Each row of T is roughly a mix of the hidden directions of one of 3 groups.
T (124 x 11):
5	-5	31	20	47	27	10	4	-27	-10	56
39	-33	5	15	-4	-3	2	-28	18	-47	-47
50	20	-16	-22	-34	-24	5	11	29	-16	-42
31	-10	7	-12	-24	-4	-7	-12	1	-37	-71
53	31	39	35	10	17	-1	0	-25	13	24
-8	-30	47	26	45	5	1	-44	-19	-15	-3
-49	32	21	-4	18	-6	43	42	-19	10	-2
-43	6	-28	13	-10	30	40	23	-17	21	41
-17	-15	2	11	-10	-64	36	24	-34	6	21
3	-46	60	12	19	-12	-7	-34	-16	-22	-10
42	31	28	31	-39	7	5	2	-46	-9	7
35	-14	-44	42	-7	13	-12	-33	34	-16	-21
-23	-7	19	-69	-9	-7	34	4	-19	-12	29
-39	-40	17	-9	27	18	22	-7	55	10	-13
20	1	-20	64	-41	-4	20	-25	8	13	-23
-52	1	-17	47	11	44	19	-11	-20	4	8
35	-12	53	-24	19	-5	-36	-1	-9	-36	-23
-35	24	19	29	25	-28	-21	51	-29	10	3
-29	-21	25	-26	30	24	31	6	57	-6	-5
-10	21	-35	34	8	12	63	-8	-2	9	32
-33	-58	-6	15	-27	-5	17	-16	37	26	-17
-27	10	-18	6	37	-9	-9	12	0	38	64
-30	19	28	-18	7	-21	33	54	1	6	38
7	53	-14	-4	62	35	-2	-3	-9	-12	3
35	-21	15	-39	29	-8	-19	-33	-4	-7	-50
-30	-26	-2	2	-35	-1	61	-22	14	22	-26
25	-36	60	5	16	-7	-25	-23	-6	-29	-23
34	-11	-39	51	-2	9	-23	-31	23	-6	-26
36	20	47	30	-34	-10	6	13	-41	-20	-1
-2	26	22	-21	67	20	9	20	25	-25	11
10	16	15	32	-8	-7	37	29	57	2	34
-38	7	29	-61	13	-17	2	23	-31	17	3
3	11	-14	49	-60	13	21	4	7	-3	36
-35	-16	-32	-11	26	3	-3	-11	30	45	45
-53	-49	10	-8	21	15	5	-15	31	25	-23
40	9	22	2	43	-3	-37	-21	-2	-32	-38
-19	20	34	27	-15	28	50	-4	36	27	-12
38	1	15	-35	11	-35	-61	12	14	5	11
-21	27	24	37	-52	21	24	30	-23	1	9
-63	-17	0	32	10	36	23	-19	-18	17	12
-8	-12	6	33	-27	29	8	-8	68	27	-1
-12	3	-42	-7	-66	-19	15	21	20	20	-12
11	-39	59	13	17	-16	-9	-37	-10	-29	-11
32	-9	3	-13	-4	-4	-17	-18	-6	-29	-74
7	29	20	1	5	-42	36	41	-19	-9	42
20	-42	38	1	-37	-48	-6	-16	4	-25	-9
39	33	48	31	-14	3	5	20	-41	-17	-2
-16	-15	-43	7	55	-12	-27	-6	36	22	17
-38	-3	-39	20	28	0	-10	2	18	38	48
-34	-14	1	21	15	35	37	18	-33	14	46
20	-41	59	-3	-14	-19	-21	-21	4	-27	-24
6	-18	-10	-6	20	23	19	-32	26	27	63
4	29	12	-46	0	-17	-25	35	24	16	-47
26	-47	-6	29	-13	-27	13	-15	53	-3	22
-2	-67	-8	6	-5	-26	-4	-9	50	5	21
-19	-68	7	-4	4	-40	11	-4	28	12	24
-22	12	-20	-3	38	-20	-50	7	-24	36	-31
39	32	21	31	-8	22	5	-4	-20	30	50
-39	-19	-19	-2	-59	-9	25	20	5	27	28
45	2	0	31	-48	27	22	-33	-5	-5	27
-8	30	-40	5	-14	27	66	13	9	14	4
3	47	9	39	24	21	33	24	42	-7	3
-15	-11	-15	8	-55	3	-38	-15	-35	41	-11
-13	47	-68	2	6	-1	20	11	5	23	13
-38	33	25	-28	16	-10	18	49	-28	7	21
52	37	-2	-9	36	-3	-40	18	-5	-29	9
6	-3	-5	-6	-24	47	-59	-34	2	25	-15
-44	-6	-32	20	-29	2	33	11	-6	28	45
-28	-5	-10	23	-5	29	58	15	-18	12	45
22	35	41	11	11	23	6	8	-25	39	43
-45	-2	-39	-2	28	7	-6	4	28	40	39
-20	0	30	-10	-35	16	-36	-9	-16	58	21
46	-3	-19	62	-10	18	-6	-21	24	-19	-14
30	11	44	-4	-46	15	35	-2	-31	-24	11
4	-47	-21	-10	52	-20	-21	-31	-15	-23	-19
-22	7	-23	-10	45	-23	-49	4	-23	30	-29
-25	-19	-6	-27	5	-29	-10	18	11	-37	-61
26	-6	34	20	45	8	-21	7	-29	-27	43
50	30	27	28	-15	22	7	-12	-37	11	34
-12	12	-45	-18	-57	-27	-10	15	26	21	-18
25	-8	-27	8	-51	-27	-20	-18	-52	3	-6
18	-38	20	-2	-20	-45	3	-38	28	12	-36
-26	-24	-11	3	-40	24	-40	-26	-10	43	-23
-45	-2	-29	-13	42	-17	-38	6	-3	40	-12
29	-6	-28	1	-35	-35	-32	-8	-55	-4	8
-48	25	15	-20	4	6	-15	20	-55	33	-3
35	30	1	-19	-2	-35	10	16	-54	-30	20
-7	-22	34	37	46	-7	-8	-51	-15	-16	8
-49	-27	2	-48	12	-11	-17	8	-45	13	-9
21	57	-21	-8	55	25	-10	-5	3	-11	-17
-22	27	11	5	23	-27	-29	34	-56	2	-23
45	7	-8	-6	-27	-41	-6	-7	-54	-17	19
10	65	-1	25	-28	2	19	19	-42	3	-6
-52	-13	22	-25	7	-15	-8	5	-51	38	2
-10	1	0	57	29	10	39	-35	-17	-18	27
-14	-13	-11	15	0	-64	31	18	-47	-2	7
-42	21	18	16	32	-25	-17	50	-31	7	1
-51	-24	-23	3	-50	-13	31	-6	1	23	-20
37	20	-31	-20	-29	-37	-35	21	16	-11	-32
6	27	-4	6	41	31	-38	33	-34	-21	27
35	-7	0	50	-36	14	26	-7	28	-37	14
-8	-14	-6	-21	8	59	-28	-30	33	-1	-37
16	-49	64	0	-5	-7	-19	-17	-2	-20	-20
29	-5	18	-9	-29	1	3	-6	-9	-42	-66
38	-7	-17	60	-23	20	7	-17	35	-21	-4
-6	38	-55	-21	-30	9	4	41	14	23	4
-3	-31	-39	1	6	-22	-17	-12	19	-43	-52
1	-6	1	12	37	-12	61	9	38	-36	-11
-41	-37	-38	-28	-11	-10	9	-7	37	-24	-26
56	-14	39	0	9	-28	-29	-1	-6	-41	-5
-57	27	20	-16	8	4	3	31	-41	32	-1
-15	54	-52	-7	23	25	4	25	-7	13	21
2	18	-49	-11	-54	-23	-14	28	25	20	-1
2	-22	56	3	53	10	-1	-30	-22	-19	3
19	-46	51	9	-6	-33	0	-28	-9	-30	-18
40	-13	1	27	-33	24	33	-20	36	-32	18
-34	0	21	-72	5	-21	14	20	-15	3	16
63	20	6	-19	0	-9	42	5	13	-29	-28
-3	-5	1	-22	-24	40	-57	-32	-18	28	-16
-61	-21	-23	30	-27	4	-25	-1	-5	30	22
-17	25	18	-19	58	-11	-21	23	-41	22	8
-18	-12	2	11	-35	0	-47	-16	-32	55	7
11	17	30	9	-66	28	25	3	-23	-11	-24
-22	50	32	16	-21	33	36	17	11	28	-5
Here is one row from each group, named. Which group is each of the other rows in?
35	50	-12	-4	37	38	27	18	-7	-26	-1 | H
27	-42	-5	10	3	-28	20	0	58	-24	27 | S
-27	-3	-10	2	23	2	10	2	13	36	73 | D

-37	-27	-29	55	8	10	12	8	39	-23	-1 | D
-42	46	16	16	20	8	39	43	1	11	-3 | S
37	-9	45	12	32	-2	-20	4	-21	-35	39 | H
-34	-17	-9	-1	-46	14	32	36	-8	21	40 | H
-64	-12	-34	24	-30	9	-20	9	-10	27	12 | H
-19	15	-5	14	7	-32	-44	26	-30	4	-54 | D
-34	4	-46	34	-40	15	43	5	1	12	-4 | H
48	6	34	-38	33	-4	-11	-25	-38	7	-1 | D
51	17	-20	-26	-32	-33	-7	18	27	-7	-33 | H
-40	-29	35	10	22	25	38	-21	-15	15	33 | H
13	-26	58	-8	19	-2	-51	-20	0	-21	-17 | H
